0: array([ 1.28,  0.42,  3.00, -0.48,  3.40,  0.46, -0.97,  0.63])
1: array([-1.36, -0.84, -2.33,  1.69, -0.35, -0.19, -1.12, -0.44])
2: array([-0.78, -0.71,  0.68, -1.20,  0.57, -0.86, -0.44, -0.41])
3: array([-1.30, -1.61, -2.53,  1.71, -0.96, -0.15, -1.07, -0.29])
4: array([-0.98,  0.84, -0.34, -0.12, -0.45,  0.45,  0.29,  0.84])
5: array([ 0.92,  0.02,  0.98,  0.66,  0.82,  1.93, -0.76,  0.70])
6: array([-0.24, -0.04, -0.80,  0.39,  0.00, -1.18,  0.84,  1.98])
7: array([ 0.71, -0.42,  0.99,  0.15,  1.87,  0.37,  0.26,  3.33])
8: array([-0.26,  0.78, -0.12, -0.02, -0.36,  0.44,  0.00,  0.87])
9: array([ 0.38,  0.68, -1.15,  2.41,  1.51, -1.72,  0.77,  0.54])
10: array([ 0.70, -2.20, -0.24,  0.57,  1.12,  0.01, -0.76,  0.33])
11: array([-0.71, -1.02, -0.98,  0.27,  1.18, -0.79,  1.57,  2.15])
12: array([-0.77,  1.09, -0.24, -0.86,  1.15,  0.19, -0.84,  0.53])
13: array([ 0.86,  0.84,  0.22,  1.70,  0.89,  1.31, -0.57,  1.01])
14: array([-1.21, -1.43, -2.39,  1.39, -0.42,  0.01, -1.16,  0.45])
15: array([-1.54, -1.19,  1.15,  1.49, -1.25,  3.78,  2.22, -1.61])
16: array([-0.61, -0.09, -0.16, -0.67, -1.79, -0.57,  1.21, -2.43])
17: array([ 0.89,  0.25, -0.22, -1.40,  0.29, -2.56,  0.29, -0.80])
18: array([ 0.23,  1.57, -1.05, -0.44, -1.59, -1.89,  0.74, -1.68])

array([-0.38, -0.05,  0.68, -0.85,  0.19, -1.09, -0.58, -1.59]) 2 17 16
array([ 1.01,  0.44,  3.81, -0.85,  3.94,  0.76, -2.15,  0.37]) 0 5 7
array([-0.74,  0.08, -0.78, -0.10, -1.94, -0.85,  1.32, -2.61]) 16 18 17
array([-0.43, -0.57,  0.21, -0.18, -1.75, -0.79,  1.07, -1.92]) 16 18 2
array([-0.81, -0.10,  0.08, -0.39, -1.87, -0.62,  1.43, -2.02]) 16 18 2
array([ 0.92,  0.76, -0.14, -0.88, -1.89,  0.43,  1.79, -2.67]) 16 18 17
array([-0.75,  0.51, -0.29, -0.58,  1.11,  0.33, -0.95,  0.73]) 12 8 4
array([-0.44, -1.56, -0.09, -1.27, -0.08,  0.09,  0.87, -0.62]) 2 16 10
array([ 0.77,  0.35, -0.24, -0.73, -1.67,  0.57,  1.77, -2.17]) 16 18 8
array([-0.35,  0.00,  0.68, -0.45,  0.12, -1.24, -0.41, -1.38]) 2 17 16
array([ 1.53, -0.29,  0.75, -1.01,  0.70, -0.70, -0.53,  1.68]) 7 8 2
array([-0.03, -1.75, -0.28,  0.13,  0.30, -1.04, -1.06,  0.38]) 10 2 14
array([ 0.13,  1.53,  0.11, -0.90,  0.56, -0.74, -0.52, -0.63]) 12 8 2
array([ 0.70, -0.41,  0.67,  0.90,  1.13,  1.75, -0.95,  0.19]) 5 13 10
array([-0.70, -1.28, -0.27, -1.61,  0.38, -1.86,  0.10,  0.06]) 2 17 6
array([ 0.55,  0.67, -1.79,  2.64,  1.20, -1.73,  0.79,  0.44]) 9 6 11
array([ 1.02,  0.39,  3.14, -0.66,  3.13,  1.05, -1.64,  0.57]) 0 5 7
array([-0.32,  0.11,  1.32, -2.44,  0.03, -0.14, -0.56, -0.08]) 2 12 8
array([ 0.65,  0.14,  0.04, -0.72, -2.45,  0.64,  1.70, -2.60]) 16 18 8
array([ 0.52,  0.74,  1.35, -0.69,  1.12, -0.71,  1.16,  2.29]) 7 6 8
array([ 0.07,  0.33,  0.66, -1.45, -1.59,  1.85, -1.55, -3.80]) 16 2 18
array([ 0.04,  0.42, -1.32,  2.54,  1.43, -1.66,  0.53, -0.05]) 9 6 1
array([ 1.56, -0.53,  0.63,  0.81, -0.92,  0.12,  1.60, -0.46]) 8 16 4
array([-1.05, -0.03, -0.03, -0.15, -1.81, -0.32,  1.42, -2.45]) 16 18 4
array([ 0.95, -2.04, -0.60,  0.40,  1.41, -0.22, -0.41,  0.09]) 10 2 5
array([-0.52,  0.40, -0.17, -0.65,  1.03,  0.15, -0.92,  0.61]) 12 8 4
